In the data rows, 128 means zero.
The rows are grouped in 2 different ways at once, and each row is in one group of each. In each grouping, groups are numbered from 0 in the order they first appear among the rows asked about.
The rows in order, each followed by its group in each grouping, the grouping that moves the rows most first:
148 143 133 136 141 121 238 67 11 162 136 139 80 91 106 98 109 168 124 121 134 137 141 117 100 151 111 0 0
146 130 140 137 142 113 236 68 5 154 139 129 83 79 102 99 104 172 124 120 137 143 139 116 98 149 103 0 0
66 197 132 93 77 146 98 170 161 172 115 149 181 65 88 81 184 78 140 111 151 196 105 54 148 104 141 1 1
215 152 121 162 157 118 126 108 81 145 91 89 61 189 177 166 145 73 105 104 158 125 93 87 160 116 92 2 0
71 130 152 80 152 89 67 188 148 72 111 117 192 116 160 128 103 134 186 160 77 199 95 172 93 87 151 3 1
107 231 105 132 81 117 154 122 99 230 139 117 125 123 93 69 175 60 84 97 104 143 122 87 161 119 87 1 0
76 154 76 121 63 143 86 165 193 192 165 146 106 120 36 85 185 78 133 95 124 105 214 105 169 134 128 1 2
220 156 125 168 160 123 129 105 83 146 96 89 57 182 186 173 141 84 113 95 155 123 99 84 152 115 103 2 0
107 101 168 97 147 160 168 112 74 99 115 165 145 29 95 108 110 192 185 135 182 195 132 78 80 138 166 0 1
69 197 134 92 74 150 94 179 171 175 124 143 190 70 81 87 188 76 148 116 155 195 113 51 153 109 146 1 1
93 115 117 89 91 68 132 112 171 83 163 102 184 159 125 214 80 127 115 202 56 103 102 202 100 96 150 3 3
78 137 85 123 168 104 89 143 184 118 111 110 181 117 169 119 31 146 124 158 96 119 99 248 141 155 105 3 4
125 88 131 114 81 129 224 44 105 110 163 146 154 84 70 194 99 185 118 172 173 110 143 107 91 149 162 0 3
190 138 80 175 177 169 81 111 188 128 73 100 113 138 185 168 75 104 112 106 213 91 75 121 200 171 107 2 4
214 161 125 170 161 123 121 112 78 154 96 84 55 183 188 165 144 74 107 98 155 119 93 83 160 116 108 2 0
109 161 134 113 149 58 138 142 71 129 131 87 122 179 166 118 95 109 121 155 23 149 108 216 111 99 95 3 0
114 66 109 125 129 150 171 104 107 121 152 167 64 81 50 108 114 188 174 123 162 107 235 139 104 169 152 0 2
85 115 111 87 85 61 132 118 174 91 156 97 193 154 127 210 87 132 115 200 56 106 108 200 103 97 142 3 3
104 108 160 97 142 148 176 112 85 106 110 162 148 33 102 106 110 198 179 139 184 198 139 76 81 143 165 0 1
109 158 133 118 153 51 134 143 74 136 128 87 129 169 164 118 98 112 124 150 25 141 106 214 103 92 91 3 0
185 124 83 178 177 165 83 106 187 131 74 101 111 132 190 169 70 109 111 98 211 95 82 124 187 165 108 2 4
118 158 127 110 148 52 144 145 72 138 127 90 131 172 165 123 96 117 121 150 24 149 121 214 107 94 89 3 0
76 137 83 132 164 103 90 138 189 121 106 100 182 118 170 118 32 144 132 147 86 116 94 243 141 150 99 3 4
117 60 107 129 131 154 168 99 108 126 150 164 60 75 50 104 110 179 170 115 166 111 234 134 98 180 151 0 2
127 62 173 171 125 192 100 164 184 96 182 182 123 177 123 50 212 168 100 100 106 42 190 134 124 149 129 4 2
103 111 102 147 164 163 186 70 118 145 114 151 138 34 114 97 48 209 127 129 200 121 135 153 137 202 117 0 4
145 133 143 136 143 119 236 67 4 155 128 138 89 92 102 95 109 174 128 124 129 136 144 118 89 149 110 0 0
118 159 126 112 154 43 133 145 68 134 133 90 130 175 171 116 91 116 122 149 29 147 107 215 112 96 91 3 0
142 134 134 135 140 117 228 67 6 156 137 136 85 89 97 93 100 167 121 123 131 150 150 113 95 150 107 0 0
200 111 118 135 102 128 115 79 174 97 118 93 119 170 145 255 129 84 109 151 188 82 92 74 153 113 168 2 3
91 116 118 83 91 60 127 118 167 78 153 98 193 159 130 207 87 126 113 197 63 109 110 213 101 92 147 3 3
107 228 106 129 62 114 160 126 95 228 145 119 127 132 93 73 173 61 88 93 97 138 126 96 166 114 75 1 0
221 151 131 162 154 123 132 101 66 143 97 86 53 185 183 162 147 66 114 100 152 122 86 87 161 112 99 2 0
190 79 95 148 144 154 62 147 172 106 114 121 34 179 127 182 149 85 154 95 177 83 178 99 165 133 142 2 2
216 151 121 168 158 121 121 97 76 149 95 83 59 189 189 171 139 71 109 102 153 121 92 85 163 112 94 2 0
91 79 108 115 136 89 73 182 168 97 152 125 98 163 112 133 106 125 172 146 51 113 200 225 112 113 137 3 2
105 224 103 130 68 112 157 140 91 230 144 118 129 130 85 67 172 53 88 103 100 148 127 82 168 112 93 1 0
203 105 118 136 92 131 117 84 171 102 125 101 120 169 140 251 134 86 104 148 187 79 85 76 153 120 155 2 3
202 78 90 159 149 157 58 142 169 114 108 118 34 174 133 177 151 87 155 93 177 84 178 95 155 136 133 2 2
151 146 197 173 142 154 173 130 84 137 158 147 154 195 183 52 203 164 45 115 74 79 97 115 120 129 92 4 0
110 160 133 112 150 55 139 155 74 134 132 100 124 176 164 118 98 111 119 143 21 149 113 211 105 97 85 3 0
71 130 154 77 139 89 71 193 146 74 106 123 182 120 156 130 98 136 178 164 80 210 93 174 91 81 147 3 1
63 195 133 97 65 153 84 182 166 166 119 151 183 63 85 80 183 80 141 110 148 200 110 49 154 111 147 1 1
70 133 163 86 153 85 78 196 146 78 105 121 184 114 155 131 101 133 179 158 77 197 94 171 96 87 148 3 1
100 98 154 98 144 161 175 113 83 97 110 160 150 32 92 107 110 196 191 147 185 204 128 77 88 146 171 0 1
196 77 95 155 149 151 55 141 173 106 112 117 34 174 135 182 156 84 157 86 181 84 187 102 162 131 141 2 2
123 93 122 112 84 135 228 40 103 111 170 147 151 79 65 184 96 185 113 174 172 104 140 113 87 154 164 0 3
85 85 100 112 129 90 68 181 167 105 144 126 97 163 115 134 103 124 172 145 44 120 204 225 106 119 132 3 2
76 133 150 75 142 94 68 187 145 80 105 119 183 115 153 131 97 142 181 165 76 198 101 175 88 89 142 3 1
85 86 102 108 134 80 74 181 175 94 146 122 105 159 112 132 100 121 177 143 53 118 193 223 115 111 136 3 2
101 158 127 119 146 57 134 149 76 130 129 90 128 173 165 115 101 109 121 151 24 153 109 210 115 91 88 3 0
118 58 119 134 132 153 164 99 114 123 156 157 63 80 48 103 117 188 172 115 161 109 232 135 101 167 148 0 2
216 148 126 158 155 119 129 108 76 149 91 82 58 193 187 178 145 77 107 92 152 123 95 79 151 113 104 2 0
79 123 146 75 151 87 68 187 147 80 114 125 179 116 158 132 106 131 178 165 86 208 95 170 93 90 150 3 1
142 96 184 152 85 174 166 100 186 90 187 156 215 175 134 133 193 173 38 161 116 34 97 110 117 126 153 4 3
185 119 141 129 146 155 62 151 144 89 74 111 111 120 175 184 149 96 164 111 203 173 82 50 147 115 154 2 1
129 58 165 166 124 195 109 165 178 93 175 183 122 185 122 56 213 173 99 103 98 44 188 138 125 145 132 4 2
130 64 165 165 132 179 107 160 175 102 182 188 120 177 128 67 212 165 94 103 104 38 186 134 126 146 134 4 2
114 160 128 111 152 45 133 139 84 136 130 86 124 171 164 121 100 107 128 138 20 151 115 209 107 95 82 3 0
128 92 132 112 84 133 226 42 102 108 159 146 151 75 62 182 89 186 110 177 177 105 139 115 92 153 160 0 3
181 137 79 176 184 174 85 109 182 135 66 102 113 126 191 170 82 105 112 104 218 94 84 116 190 167 104 2 4
128 62 175 162 124 188 99 167 179 99 184 183 128 181 121 62 214 171 95 105 104 43 185 139 123 156 135 4 2
222 153 123 159 153 119 132 113 74 144 98 87 57 179 187 168 142 77 110 90 160 122 101 88 157 119 101 2 0
136 91 187 144 86 171 164 102 175 86 193 157 214 180 148 134 187 175 38 160 110 37 84 107 115 130 154 4 3
105 159 126 114 149 42 138 139 70 133 122 93 124 180 169 118 92 116 122 145 26 150 106 216 104 94 84 3 0
193 77 97 158 141 146 58 140 176 114 107 114 31 174 131 176 154 84 157 92 183 88 186 108 160 130 146 2 2
219 156 116 168 156 119 126 107 74 149 96 88 64 189 183 168 145 75 107 92 145 119 100 87 156 121 101 2 0
139 136 138 138 147 121 227 70 11 157 131 131 87 95 112 92 104 174 129 123 136 141 139 128 100 146 111 0 0
195 73 96 155 145 145 70 143 168 115 112 112 34 173 133 181 148 80 162 102 182 91 184 99 162 133 141 2 2
118 56 103 133 129 158 169 92 104 121 153 167 58 80 45 103 114 191 172 121 167 106 232 141 100 166 150 0 2
88 184 99 104 14 125 143 101 192 172 169 127 196 111 51 169 161 74 72 140 139 102 122 80 160 117 137 1 3
156 135 198 172 140 153 171 129 84 131 159 153 143 193 174 50 205 166 55 111 73 80 98 111 125 129 95 4 0
120 107 225 141 145 194 106 175 153 84 138 187 200 138 173 58 212 183 110 126 125 136 86 72 104 118 157 4 1
111 162 126 114 148 42 140 146 86 130 136 102 123 174 167 120 99 110 124 141 20 139 111 214 103 96 97 3 0
62 195 133 91 76 141 92 171 167 172 120 149 188 75 86 82 186 83 146 109 148 197 112 56 144 105 143 1 1
86 177 98 106 16 120 153 102 194 179 165 125 198 116 51 162 168 71 69 146 144 109 120 80 166 111 144 1 3
78 130 151 76 144 93 66 194 157 83 105 124 185 107 160 126 99 143 176 165 77 206 101 168 94 90 145 3 1
68 128 157 78 150 88 66 194 148 80 108 118 179 112 153 132 98 130 183 160 76 207 95 168 90 88 145 3 1
96 116 119 80 89 67 132 123 177 91 155 100 191 161 122 207 85 125 109 198 65 106 111 201 92 94 150 3 3
178 124 150 128 158 160 63 150 155 88 66 116 108 124 180 176 152 94 165 109 203 171 78 47 141 114 168 2 1
139 133 136 128 148 118 240 69 17 165 138 130 90 88 111 92 105 174 124 126 130 149 142 119 100 152 112 0 0
110 158 121 109 145 52 132 148 74 138 131 102 122 175 172 127 96 120 121 146 29 151 113 218 105 94 98 3 0
112 228 108 129 70 112 156 127 93 227 142 123 129 127 89 68 173 55 88 103 97 145 121 93 166 117 85 1 0
110 163 132 110 154 53 140 145 82 135 131 95 121 176 167 114 95 107 119 145 21 149 112 210 110 89 93 3 0
187 122 150 133 155 151 59 161 140 92 74 115 115 127 173 182 154 92 161 111 199 173 81 43 142 111 161 2 1
154 136 192 177 144 162 171 130 77 129 159 145 155 190 184 50 209 162 52 111 74 77 95 119 119 129 98 4 0
102 226 101 131 73 111 153 129 97 234 147 122 134 130 89 76 174 55 83 101 97 142 128 89 161 119 79 1 0
118 106 221 143 142 194 102 174 146 78 134 189 203 138 176 63 206 178 106 123 124 128 87 76 115 114 153 4 1
199 81 97 162 147 154 69 136 174 114 114 120 36 172 128 181 147 82 158 93 177 86 186 101 160 133 141 2 2
102 110 100 147 163 163 196 70 117 149 117 148 141 32 102 101 39 200 122 130 197 110 129 154 127 200 122 0 4
109 106 228 136 141 192 101 171 156 72 137 184 204 130 170 61 213 185 110 122 116 126 83 77 103 126 149 4 1
188 115 148 126 161 156 57 153 154 88 74 120 116 123 178 178 150 96 167 103 201 170 76 49 146 107 162 2 1
202 109 113 140 102 131 120 75 180 100 118 94 123 166 144 255 124 84 103 147 189 83 90 74 155 119 155 2 3
183 121 150 130 153 159 62 154 145 99 79 119 115 124 172 175 156 96 166 116 205 167 75 44 142 108 156 2 1
111 98 160 97 146 155 168 106 81 108 117 169 145 28 94 107 102 195 180 141 186 198 139 79 80 141 170 0 1
66 202 60 147 91 162 102 133 201 213 128 139 190 78 92 64 111 98 84 98 169 110 117 125 200 162 96 1 4
109 100 166 95 149 160 174 115 84 106 114 166 139 30 95 112 113 193 179 134 186 198 132 77 86 148 164 0 1
131 53 172 162 133 189 102 166 179 97 181 179 126 180 124 53 208 174 92 108 101 40 187 134 125 153 135 4 2
219 151 124 164 154 122 127 102 70 148 93 88 62 188 186 171 147 71 105 96 150 118 93 89 154 114 106 2 0
144 144 139 132 147 116 234 69 5 159 135 130 82 93 104 92 112 170 123 123 130 148 145 111 99 154 111 0 0
83 186 95 103 5 120 154 97 192 174 179 133 196 111 52 162 165 75 80 147 133 100 121 80 159 108 146 1 3
110 160 129 111 147 49 136 136 86 127 131 92 126 180 161 127 101 115 119 144 28 151 111 213 106 100 95 3 0
69 192 128 90 77 143 105 171 165 166 125 152 184 73 79 77 177 72 146 115 153 204 114 47 152 107 146 1 1
111 114 157 104 137 159 169 115 77 106 117 164 148 26 97 116 106 197 179 142 183 202 129 83 88 136 164 0 1
184 113 145 131 152 156 61 151 148 89 77 120 117 133 180 186 147 92 167 111 209 176 81 42 141 105 163 2 1
80 154 79 125 60 139 90 166 188 186 159 147 97 120 38 81 175 72 131 97 124 106 212 107 172 137 121 1 2
189 121 152 137 160 158 58 154 149 90 77 115 124 127 172 184 146 101 168 114 209 182 78 45 149 116 158 2 1
88 83 97 104 131 86 66 181 174 101 150 124 107 166 112 128 111 123 165 144 56 115 197 231 101 115 127 3 2
109 155 126 118 143 48 142 141 75 133 131 92 123 172 164 124 97 109 127 140 24 152 112 209 105 94 94 3 0
71 128 151 73 141 95 79 195 150 84 111 115 181 115 161 127 102 134 184 166 74 197 99 166 94 92 147 3 1
215 150 128 157 162 125 130 112 79 144 94 88 62 186 180 172 144 74 109 97 151 122 101 89 159 116 100 2 0
191 80 92 157 141 158 51 147 166 112 116 113 31 177 129 183 151 85 160 94 173 89 182 107 158 142 137 2 2
105 109 95 145 172 168 193 71 117 146 112 153 141 31 97 100 39 207 125 134 193 117 132 151 129 197 117 0 4
113 119 96 147 164 166 188 66 124 146 112 147 139 29 109 103 41 205 126 126 201 118 136 156 138 204 112 0 4
124 62 170 167 127 189 103 164 181 98 185 185 124 178 127 58 209 173 103 106 98 47 191 130 128 145 133 4 2
114 105 160 107 140 157 174 111 78 101 108 161 149 33 98 115 112 195 179 142 188 201 123 82 82 144 168 0 1
76 133 86 116 163 102 90 145 187 120 109 117 186 116 166 115 36 144 120 149 87 118 98 246 137 148 101 3 4
79 151 82 122 58 142 91 170 189 187 154 149 107 113 38 79 184 70 131 91 128 111 212 108 164 135 129 1 2
100 223 110 126 73 107 157 127 105 230 142 116 121 135 91 69 177 59 90 109 97 139 121 91 169 118 91 1 0
90 179 94 101 5 133 148 105 194 176 170 129 201 108 54 170 162 67 71 147 134 101 120 82 158 111 141 1 3
119 103 224 136 141 189 107 182 155 74 139 178 209 135 176 56 210 177 108 127 121 132 89 81 110 122 157 4 1
95 117 109 99 85 58 133 112 165 84 152 103 194 166 121 212 88 125 116 193 65 107 114 201 102 93 151 3 3
223 153 120 162 160 121 125 106 80 146 92 83 59 182 178 166 148 67 110 101 155 120 93 89 156 115 102 2 0
103 98 167 100 146 156 174 104 78 103 117 162 141 31 106 109 114 191 180 138 191 207 130 79 82 145 166 0 1
113 157 129 117 152 48 135 153 78 131 128 93 126 176 171 121 99 112 122 147 27 151 113 211 101 95 94 3 0
85 86 100 106 134 83 76 177 165 99 150 119 98 161 112 131 106 126 171 142 55 112 196 227 104 117 125 3 2
105 155 132 109 149 50 134 146 79 128 131 93 124 171 160 113 98 114 117 147 28 153 113 214 107 93 88 3 0
199 113 121 135 90 133 115 86 171 112 120 92 114 170 143 252 129 88 99 152 191 77 83 83 152 119 160 2 3
142 131 139 133 145 115 240 69 9 156 129 134 89 92 98 95 103 171 128 132 135 144 146 120 99 154 108 0 0
86 119 119 89 87 60 128 116 169 86 162 104 191 158 123 211 79 125 115 198 55 109 103 204 100 90 149 3 3
77 154 79 126 58 144 85 164 184 190 170 150 109 114 35 86 181 75 130 93 118 111 218 111 161 133 125 1 2
89 79 106 107 134 86 73 182 172 103 149 126 98 170 111 135 103 128 175 142 52 110 199 239 114 111 131 3 2
114 100 163 96 148 155 172 108 78 97 114 163 143 28 97 109 108 191 177 135 179 197 132 76 87 141 171 0 1
122 89 125 112 83 128 223 34 104 108 160 140 151 73 66 183 99 178 116 174 172 101 140 108 99 144 162 0 3
99 104 161 95 139 157 164 113 79 106 109 161 147 32 95 101 107 193 184 139 185 194 134 81 78 133 166 0 1
201 80 105 158 140 147 66 145 166 113 112 107 29 173 127 178 152 82 154 87 177 89 188 96 158 132 140 2 2
185 121 146 126 156 151 64 156 145 89 71 121 114 124 177 180 153 93 165 118 203 177 84 45 136 109 156 2 1
68 130 159 80 142 79 78 187 147 77 102 124 179 115 154 139 105 143 181 162 75 204 97 174 97 88 142 3 1
139 89 188 150 81 168 158 101 178 85 187 157 206 173 140 136 193 179 42 157 110 41 89 107 119 127 153 4 3
126 59 171 165 133 197 99 162 180 104 176 187 118 182 122 59 208 168 102 108 101 42 183 131 128 146 133 4 2
83 85 98 103 136 85 69 182 172 106 143 125 104 166 113 129 105 128 176 139 56 110 196 227 115 112 132 3 2
83 148 81 119 57 143 91 158 192 199 155 144 102 113 36 81 185 73 133 87 122 114 208 108 171 136 123 1 2
74 136 84 124 169 101 91 150 182 114 107 108 178 116 165 122 28 149 129 147 95 121 96 244 141 145 103 3 4
77 130 157 78 141 90 70 190 148 78 106 124 177 114 157 135 103 139 188 164 77 201 102 173 95 90 148 3 1
140 92 185 145 87 173 168 104 184 86 190 158 217 181 135 133 195 174 40 168 115 37 95 109 118 133 157 4 3
182 125 80 170 177 174 78 116 189 136 75 105 115 126 186 174 78 111 114 99 210 94 82 119 193 171 106 2 4
117 112 156 185 164 211 123 130 193 130 138 171 205 144 186 52 142 196 42 115 136 51 83 161 162 179 103 4 4
223 151 122 164 155 118 127 110 77 148 95 89 57 190 178 169 146 76 109 91 153 123 99 89 162 119 105 2 0
188 134 78 175 178 163 83 111 181 134 64 104 105 125 183 174 75 109 108 98 214 90 81 131 192 168 108 2 4
202 115 116 134 94 130 115 78 173 101 119 96 121 170 142 255 132 95 98 146 193 77 84 79 155 118 158 2 3
142 138 137 128 145 115 239 62 3 159 134 136 92 88 98 102 107 182 129 120 135 142 147 118 98 146 114 0 0
194 79 105 161 142 151 61 148 165 111 114 113 26 168 130 178 155 84 156 91 177 86 191 105 153 145 142 2 2
116 114 226 132 148 192 91 173 150 76 132 187 204 135 167 59 210 182 108 118 133 130 80 71 104 122 146 4 1
66 200 58 149 98 157 114 136 208 210 122 138 190 79 94 73 110 85 92 98 165 112 118 129 198 171 91 1 4
70 190 135 92 67 145 97 175 164 171 126 148 183 68 85 82 184 80 135 107 147 195 110 55 149 107 150 1 1
140 136 130 134 146 123 228 69 13 159 130 130 81 88 94 96 97 170 125 123 132 148 138 117 97 148 110 0 0
76 129 155 74 143 92 73 192 150 80 108 127 181 123 157 132 102 134 177 168 79 205 101 170 96 84 151 3 1
90 152 77 124 59 150 92 156 185 198 164 155 109 120 40 75 181 67 133 95 117 109 212 107 171 132 129 1 2
115 105 167 97 145 159 171 115 84 105 109 161 140 32 99 107 114 195 183 145 189 206 134 77 82 146 169 0 1
113 159 128 114 150 50 136 139 74 126 132 95 128 178 168 115 94 119 122 147 21 152 106 216 108 90 91 3 0
116 113 222 130 147 193 102 178 146 69 135 186 202 139 171 57 210 190 105 124 125 137 87 81 105 120 152 4 1
108 226 101 129 70 107 155 130 97 229 143 116 128 134 93 67 179 54 77 98 99 149 122 91 166 107 87 1 0
109 161 130 119 142 51 136 141 80 136 135 95 128 177 165 118 95 107 131 152 27 144 111 213 106 100 96 3 0
220 160 131 161 152 124 124 107 78 147 92 91 55 185 184 169 147 69 111 93 153 124 98 89 158 117 98 2 0
224 152 133 168 156 121 132 110 77 152 92 89 62 185 185 170 141 69 107 92 158 121 96 88 157 114 101 2 0
154 141 203 174 144 153 167 130 84 129 156 148 143 196 180 49 202 158 54 110 76 72 99 119 119 127 92 4 0
199 78 101 151 136 152 63 137 170 121 111 112 32 173 128 180 151 89 162 97 182 87 183 105 159 136 136 2 2
149 135 135 135 150 120 234 68 10 157 138 133 80 88 100 93 100 173 129 118 137 141 142 118 99 156 110 0 0
194 71 92 157 145 144 59 147 172 113 108 123 33 170 132 183 151 87 165 96 176 87 178 102 161 134 140 2 2
77 136 92 119 166 107 93 143 181 125 107 104 180 115 178 118 31 146 121 147 85 114 101 248 141 147 99 3 4
104 228 101 132 65 119 159 124 95 229 141 126 129 133 91 74 177 64 88 95 90 142 125 90 162 115 92 1 0
155 137 196 169 148 163 170 137 80 134 161 156 145 197 179 50 201 157 58 105 70 81 98 125 122 127 93 4 0
113 121 91 150 165 165 187 70 119 144 116 155 139 24 111 102 37 203 122 131 201 121 138 156 128 200 113 0 4
199 88 98 158 148 141 65 138 171 107 113 114 30 169 127 183 144 86 159 97 179 89 178 103 164 134 142 2 2
81 130 159 85 146 89 70 193 140 72 105 123 190 119 159 131 106 136 181 162 77 205 103 175 93 84 146 3 1
77 134 94 127 174 101 91 148 187 121 111 108 188 123 167 128 34 150 113 154 86 117 103 255 137 146 93 3 4
82 83 102 111 132 85 63 185 172 99 143 124 97 166 106 130 104 129 174 144 52 115 194 233 113 112 130 3 2
148 136 141 131 147 113 239 63 6 157 133 133 94 81 106 95 107 169 125 128 139 148 148 116 92 151 106 0 0
188 129 153 127 155 157 63 148 147 87 70 113 118 125 174 183 148 95 183 107 203 172 80 51 148 110 159 2 1
193 85 99 153 145 154 61 144 174 113 115 117 28 171 124 178 155 86 157 91 175 85 183 101 157 134 142 2 2
77 151 76 126 60 144 87 158 183 192 163 153 105 125 40 82 184 65 130 99 124 105 204 116 160 134 126 1 2
124 59 112 129 130 145 166 107 106 122 150 158 62 76 54 116 110 186 173 124 163 110 232 133 100 168 143 0 2
108 228 105 127 76 108 159 134 88 225 140 114 135 134 93 72 175 55 86 101 101 143 129 91 161 117 80 1 0
90 112 116 86 90 68 122 116 170 91 156 102 188 164 126 214 82 128 112 193 63 110 102 195 98 93 151 3 3
113 161 123 113 151 52 135 144 77 136 121 86 125 176 164 117 96 113 115 142 32 147 108 213 105 92 92 3 0
113 115 92 151 158 165 194 66 124 150 117 144 142 33 103 95 34 205 123 122 194 121 133 145 130 194 121 0 4
77 141 88 127 172 101 92 144 189 116 117 100 186 121 167 123 34 144 127 154 81 117 100 248 140 143 103 3 4
182 125 83 174 179 168 79 109 194 136 75 98 107 132 179 171 82 105 110 101 215 96 81 118 188 169 114 2 4
186 130 78 176 170 166 79 113 188 139 74 99 118 120 185 171 78 108 113 98 217 100 80 129 202 164 109 2 4
99 117 117 85 92 61 125 116 175 86 159 95 188 160 123 204 87 122 119 196 64 113 104 200 98 88 148 3 3
217 153 123 162 160 119 128 107 71 146 103 91 57 183 179 160 149 70 110 98 144 123 93 88 145 115 105 2 0
112 162 122 112 149 49 137 146 75 132 132 96 127 179 167 122 98 109 123 149 21 148 111 215 100 99 87 3 0
99 104 167 101 139 158 167 110 83 102 112 167 147 27 99 108 110 198 191 133 193 195 126 76 79 145 168 0 1
128 88 129 118 82 133 232 33 105 113 156 142 146 66 73 192 92 186 123 175 169 104 135 105 92 150 160 0 3
84 180 101 108 11 127 144 108 201 178 168 130 188 108 55 159 166 72 71 145 137 101 121 89 159 117 139 1 3
199 102 119 132 91 128 126 81 173 101 128 95 119 164 143 255 140 89 101 148 185 81 85 84 153 121 159 2 3
156 137 203 168 138 160 170 127 81 129 161 151 149 194 180 44 208 165 54 102 71 72 95 122 123 131 93 4 0
108 105 165 94 147 152 169 111 74 98 114 164 143 30 94 110 111 196 188 138 186 206 134 76 84 141 160 0 1
192 77 98 149 146 157 59 145 168 106 114 117 36 168 139 180 151 86 162 89 173 85 176 103 163 139 144 2 2
81 152 71 123 65 137 87 163 195 192 159 143 101 116 41 86 185 74 135 95 130 109 211 107 165 136 123 1 2
74 130 148 71 145 92 71 196 146 78 112 122 190 121 160 131 109 137 184 158 80 203 98 171 101 89 153 3 1
105 103 173 109 140 158 171 107 74 101 105 167 149 34 89 111 113 197 182 136 190 197 135 82 90 141 172 0 1
185 126 149 118 157 158 66 161 146 95 69 119 111 121 171 186 147 96 162 111 198 178 84 51 148 111 158 2 1
144 132 137 131 149 125 238 65 13 159 137 138 80 83 103 93 106 173 134 117 136 148 142 117 95 150 104 0 0
121 106 227 137 134 187 104 170 140 70 137 182 206 136 174 58 203 180 114 125 125 128 93 77 108 120 147 4 1
114 160 128 126 144 46 135 147 74 139 126 93 126 177 166 119 93 107 121 145 19 146 118 215 109 92 96 3 0
128 87 129 112 85 135 227 37 108 112 157 137 151 78 65 188 94 184 112 173 172 104 137 105 98 150 173 0 3
219 152 119 164 156 116 129 100 72 143 93 86 55 181 181 164 138 71 108 101 146 128 97 82 158 117 102 2 0
70 198 130 89 61 146 91 178 168 172 121 144 193 71 83 88 183 85 147 113 147 196 113 55 149 103 144 1 1
71 203 59 141 88 160 114 136 211 219 125 128 194 70 95 72 105 95 85 103 160 114 111 125 196 167 93 1 4
108 233 106 128 74 114 157 137 97 223 150 121 129 135 87 73 173 58 87 95 94 138 133 96 163 103 80 1 0
82 154 81 122 54 148 93 163 191 196 166 146 97 109 40 83 181 65 138 92 122 109 211 111 171 132 124 1 2
109 109 165 106 137 148 169 112 70 100 114 155 145 32 99 111 108 196 186 140 188 197 134 75 80 141 167 0 1
192 111 113 138 101 126 114 74 175 97 118 88 114 172 144 255 131 88 105 153 188 77 82 78 151 116 160 2 3
133 66 161 170 137 194 102 167 179 105 176 183 120 185 125 55 211 171 104 107 104 37 186 139 128 146 137 4 2
123 91 132 110 82 131 227 31 106 112 156 136 152 77 67 185 92 186 115 171 175 105 137 115 89 150 174 0 3
78 133 151 80 145 95 69 190 146 82 107 115 188 120 159 129 104 129 175 158 84 200 97 173 92 88 144 3 1
126 88 131 111 81 133 226 37 108 107 168 148 152 81 65 190 95 190 109 170 173 103 143 110 90 150 154 0 3
129 62 174 168 123 191 96 161 182 98 179 183 124 182 122 60 212 173 100 107 102 44 185 135 125 144 134 4 2
104 225 98 125 65 111 160 128 99 227 143 119 135 136 95 72 178 58 86 100 92 148 122 89 167 112 87 1 0
111 114 97 149 168 163 190 67 118 148 120 159 146 34 101 103 41 212 125 124 200 118 130 149 128 204 118 0 4
75 126 152 78 148 93 74 197 154 73 109 121 177 113 159 133 104 130 186 165 77 202 91 167 94 88 152 3 1
141 138 130 137 136 117 237 62 13 161 134 139 89 90 98 98 102 181 122 131 139 142 144 118 102 144 107 0 0
62 207 58 141 95 166 110 137 211 220 127 134 183 70 94 71 105 91 85 105 168 115 117 126 202 168 95 1 4
119 54 105 126 133 150 169 93 94 126 147 159 57 80 48 112 114 183 175 124 157 119 237 140 102 169 154 0 2
90 117 111 92 88 65 131 119 169 79 163 94 189 153 128 205 83 126 107 192 64 114 106 207 100 92 146 3 3
177 122 145 127 158 150 62 159 150 95 74 118 117 133 180 180 148 92 174 118 205 180 81 51 145 114 161 2 1
139 135 135 139 152 120 238 70 4 166 139 141 83 90 99 94 102 174 126 127 132 144 152 118 104 155 106 0 0
198 76 92 154 142 154 63 146 174 109 108 124 33 172 127 175 152 85 161 97 177 85 181 108 159 136 139 2 2
143 131 129 141 145 121 238 66 13 159 133 134 89 86 104 96 104 169 121 120 132 144 148 110 92 149 107 0 0
107 113 99 141 162 171 190 60 119 150 107 147 139 33 104 96 41 201 126 120 192 118 139 154 131 206 115 0 4
83 81 100 101 139 85 69 180 167 101 151 121 99 166 114 131 107 128 170 146 56 109 204 230 111 114 135 3 2
125 63 176 165 133 186 101 165 176 105 177 179 123 182 128 57 210 175 93 106 105 42 187 134 124 149 132 4 2
145 143 142 130 142 117 230 60 1 170 135 143 86 88 105 89 103 175 130 119 136 137 148 117 90 149 108 0 0
73 130 151 85 153 87 66 189 159 82 104 122 181 117 161 132 101 131 184 159 79 204 97 172 92 89 153 3 1
132 91 192 141 79 172 170 104 182 88 192 164 215 182 141 131 192 174 38 161 109 38 98 115 122 130 149 4 3
189 131 81 177 183 168 82 114 182 138 77 107 118 135 192 171 77 102 113 101 213 94 78 121 187 170 118 2 4
76 130 81 127 166 101 87 140 189 126 109 103 177 118 167 124 24 150 128 156 87 122 101 245 139 148 94 3 4
